In the data rows, zero lies at 4.5, halfway between 4 and 5.
Some points, each followed by its number:
4,5,5,6,5,7,3,3,4,5,3,3,4,6,5,8,5,5,8,3,5,7,4,5,5,3 0
4,4,2,3,5,3,3,4,2,4,7,3,5,3,2,5,5,2,3,3,7,5,5,3,3,7 1
4,5,5,5,4,5,3,3,4,5,5,8,3,5,5,8,4,5,3,7,2,3,4,5,5,3 2
4,6,6,6,5,3,3,3,4,5,2,3,4,6,6,3,5,4,5,7,3,7,5,6,6,7 3
9,6,3,8,6,5,3,3,2,7,3,3,9,6,3,3,6,7,3,3,3,5,6,3,8,3 4
4,5,4,6,5,5,3,5,7,5,7,3,4,6,4,3,5,5,5,7,5,3,5,4,6,7 5
6,0,0,1,9,7,3,8,7,0,2,3,6,0,0,3,9,0,5,3,7,7,9,0,2,3 6
4,4,1,3,5,5,3,3,4,4,3,3,4,2,1,3,5,1,8,7,2,3,5,1,3,7 7
9,0,1,0,9,7,3,4,3,0,6,3,9,0,1,8,9,2,3,3,3,5,9,1,0,4 8
5,4,4,2,5,3,7,7,4,4,2,8,5,3,4,3,5,4,5,7,3,7,5,4,2,7 9
4,5,5,3,3,3,8,5,7,5,5,3,4,4,5,3,3,4,8,3,3,5,4,5,4,3 10
4,5,6,6,3,5,3,7,2,5,4,7,4,4,5,5,3,4,3,6,7,3,4,5,6,3 11
4,5,6,4,4,2,5,3,3,4,3,5,4,6,6,3,4,5,5,5,5,3,3,6,4,3 12
4,5,6,5,3,3,5,8,2,5,3,8,4,4,5,8,3,5,5,7,5,5,3,5,5,3 13
Which three points above are nearest to each new point by angle? Their numbers follow each, nearest first.
3,5,5,3,3,4,5,3,3,5,5,4,3,5,5,4,3,4,4,3,7,5,4,5,4,3 --> 12 1 10
4,5,5,6,4,5,3,3,4,4,7,3,4,6,5,3,4,5,5,7,5,3,4,5,5,3 --> 5 12 2
9,9,0,8,9,7,4,3,4,9,7,4,9,8,0,3,9,9,4,3,3,3,9,0,8,3 --> 4 5 8
4,5,6,5,3,3,3,8,7,5,5,5,4,3,6,3,4,5,8,5,5,7,3,6,4,5 --> 10 13 9
9,9,0,9,9,7,3,3,4,9,7,3,9,9,0,3,9,9,3,3,2,3,9,0,8,3 --> 4 5 8
7,0,0,2,9,7,4,7,6,2,3,3,7,1,0,3,9,0,5,3,7,7,9,0,3,3 --> 6 8 7
4,5,5,5,4,4,3,7,2,5,5,7,4,4,5,5,3,4,3,6,7,3,4,5,5,3 --> 11 13 2
4,5,5,5,3,2,3,3,3,5,5,5,4,5,5,5,4,5,3,5,2,5,4,5,6,7 --> 3 2 12
3,5,5,5,3,7,3,3,3,5,7,8,3,4,5,8,3,4,5,3,5,3,4,5,5,7 --> 2 11 13
4,5,5,6,4,7,5,3,2,5,7,5,4,5,5,5,4,5,3,3,7,3,4,5,6,3 --> 11 2 0
9,0,2,1,9,7,4,4,3,0,6,3,9,1,1,7,9,3,3,3,3,5,9,1,1,4 --> 8 6 1
4,5,6,3,3,3,8,3,2,5,7,8,4,6,7,3,3,5,3,3,3,3,3,7,3,7 --> 12 9 2
6,5,5,2,5,2,3,3,3,4,7,3,6,3,5,3,6,5,5,7,7,3,4,5,2,7 --> 1 8 5
4,5,5,5,4,3,4,3,3,5,5,5,4,5,5,5,4,5,3,4,3,5,4,5,5,7 --> 3 2 12
7,3,5,1,7,2,8,3,3,2,3,3,6,2,5,8,7,4,8,3,5,3,7,4,2,3 --> 8 6 10
4,5,2,6,5,5,8,8,3,5,3,8,4,7,2,3,5,8,8,3,2,5,4,2,5,5 --> 9 13 4
4,5,4,5,4,5,3,5,7,5,2,5,4,7,4,5,4,5,8,3,5,5,4,4,5,3 --> 0 10 12
4,5,4,5,4,2,3,3,3,5,2,5,4,6,4,3,4,5,8,3,2,3,4,4,6,3 --> 12 4 3
4,5,7,3,3,2,3,5,2,5,5,8,4,6,7,3,3,6,3,3,3,3,3,7,3,3 --> 12 11 13
5,5,6,2,3,2,5,5,7,5,7,5,5,5,5,3,3,4,3,3,2,3,3,5,3,3 --> 10 12 2
4,5,5,5,4,5,3,3,4,5,6,7,4,5,5,3,4,5,5,3,5,7,4,5,5,3 --> 0 11 12
4,5,5,5,4,2,3,5,4,5,3,3,4,5,5,4,4,3,7,4,5,7,4,4,5,5 --> 3 0 10
4,5,5,5,4,5,3,7,6,4,3,7,4,5,5,3,4,6,4,3,5,3,4,5,5,4 --> 11 13 12
